W =
116  130  133  134  135  132
148  118  127  131  143  143
156  133  120  140  115  121
110  125  111  115  128  118
Counting starts at 1.
The entry at row 1, column 2 -> 130
Report the entry directly below 131.
Answer: 140
Report the bottom entry of the column that holds the smallest entry.
Answer: 110
The entry directly above 140 -> 131
The entry at row 1, column 1 is 116
Report the top-right entry.
Answer: 132
The bottom-right entry is 118

Read these off the row that follows.
1) The first entry from the left?
2) The last entry?
3) The third entry from the right?
4) The second entry?
[131 121 131 133 128 118 128 135 120 138 107 141]
1) 131
2) 141
3) 138
4) 121

Read these off the array that follows. Rows and columns are numbered from 1.
1) Find the entry at row 2, column 3.
2) Find the entry in row 1 and column 2.
3) Find the entry just left of the largest entry.
4) Find the entry in row 1 and column 3.
5) Find the entry at row 1, column 1.
6) Find the top-right entry.
7) Find the entry in the bottom-left corner.
8) Find the entry in row 3 and column 2.
[[132 132 126 129 119 138 130 135 139 132 130 122]
 [147 128 133 122 131 143 122 141 126 122 127 149]
 [148 130 129 126 124 150 124 144 138 128 128 128]]
1) 133
2) 132
3) 124
4) 126
5) 132
6) 122
7) 148
8) 130

Questions about the matrix below.
1) Which number is the entry in the bottom-left corner?
2) Which number is the entry just right of the smallest entry?
3) Which number is the 2nd entry on the main diagonal?
4) Which number is the first entry in the row that holds the smallest entry?
5) Which number is the entry in the bottom-right corner?
6) Which number is the entry just left of 141?
7) Which number is the first entry on the main diagonal?
8) Which number is the largest entry?
[[135 135 119 139 140 144 144 141 136 132]
 [128 124 131 124 127 123 122 127 122 117]
 [128 128 128 128 128 128 128 128 128 128]
 [138 134 120 126 151 138 150 149 130 126]
 [137 129 136 133 132 131 139 136 125 120]
 [121 124 128 117 130 127 116 126 130 128]
 [136 135 119 133 150 145 150 149 136 131]]
1) 136
2) 126
3) 124
4) 121
5) 131
6) 144
7) 135
8) 151

[[104 156 106 156]
 [120 154 114 151]
 [147 123 113 106]
 [124 135 103 100]
 [129 145 103 118]
 [140 156 148 131]
 [103 143 152 101]
 [117 125 155 144]]
Indices start at 1.
The entry directly below 145? 156
The entry directly below the smallest entry: 118
The bottom-right entry: 144
The entry directly below 152? 155
The entry directly above 147? 120
The entry just left of the smallest entry? 103
The entry in the top-left corner: 104
The entry in the top-right corner? 156
The entry at row 1, column 2 -> 156
The entry at row 2, column 2? 154
The entry in row 1 and column 3? 106
The entry at row 3, column 1 -> 147
The entry directly above 148: 103

Questions about the array below.
1) Report the smallest entry in the first row.
2) Report the bottom entry of the column that holds the largest entry.
3) Report the entry in the top-left corner.
4) Report the smallest entry in the last column.
5) Report the third entry on the main diagonal.
6) Report the smallest entry in the first column.
7) Report the 4th entry from the end, reading row by row.
[[142 124 135 114 130 127 135 126 111 123 115 108]
 [135 122 138 106 138 131 136 120 106 127 116 105]
 [142 122 133 112 131 126 133 125 108 126 116 107]
 [140 126 134 114 135 127 134 126 110 127 110 107]
 [132 121 135 105 139 128 142 120 105 129 114 103]
 [143 123 134 111 129 131 133 126 109 124 113 105]
 [140 122 135 113 130 127 133 126 108 123 116 107]
 [141 124 133 113 131 128 132 128 109 124 116 109]]
1) 108
2) 141
3) 142
4) 103
5) 133
6) 132
7) 109

a =
[[133 122 121 134 125 127 116 139 140 136 136 140 124 115 127]
 [126 139 138 126 143 111 135 121 127 127 122 135 145 136 116]
 [132 125 122 131 124 127 116 134 136 137 136 139 125 115 128]
 [132 116 126 133 133 123 121 146 150 131 131 141 123 122 132]
 [127 138 135 115 133 114 125 113 120 130 124 133 138 131 127]]
The last entry, reading row by row -> 127
The entry in the top-left corner is 133
Which number is the first entry on the diagonal from the top-right corner?
A: 127
Which number is the second smallest entry?
A: 113
Which number is the bottom-left entry?
A: 127
Which number is the top entry of the column that holds the smallest entry?
A: 127
Which number is the entry directly below the smallest entry?
A: 127
Which number is the smallest entry?
A: 111
Which number is the entry just right of the largest entry?
A: 131
The last entry in the row that holds the largest entry -> 132
Which number is the smallest entry in the first row?
A: 115
Which number is the fifth entry in reading order?
A: 125
The smallest entry in the first column -> 126
The entry just left of the largest entry: 146
Which number is the second entry on the diagonal from the top-right corner?
A: 136
The entry directly above 141: 139
Which number is the second entry on the main diagonal?
A: 139
Which number is the third-last entry, reading row by row?
A: 138
Which number is the 3rd entry on the main diagonal?
A: 122
The entry just left of the centre entry is 116
Which number is the entry just right of the centre entry?
A: 136
Which number is the bottom entry of the column that holds the smallest entry?
A: 114
The 2nd entry, reading row by row -> 122
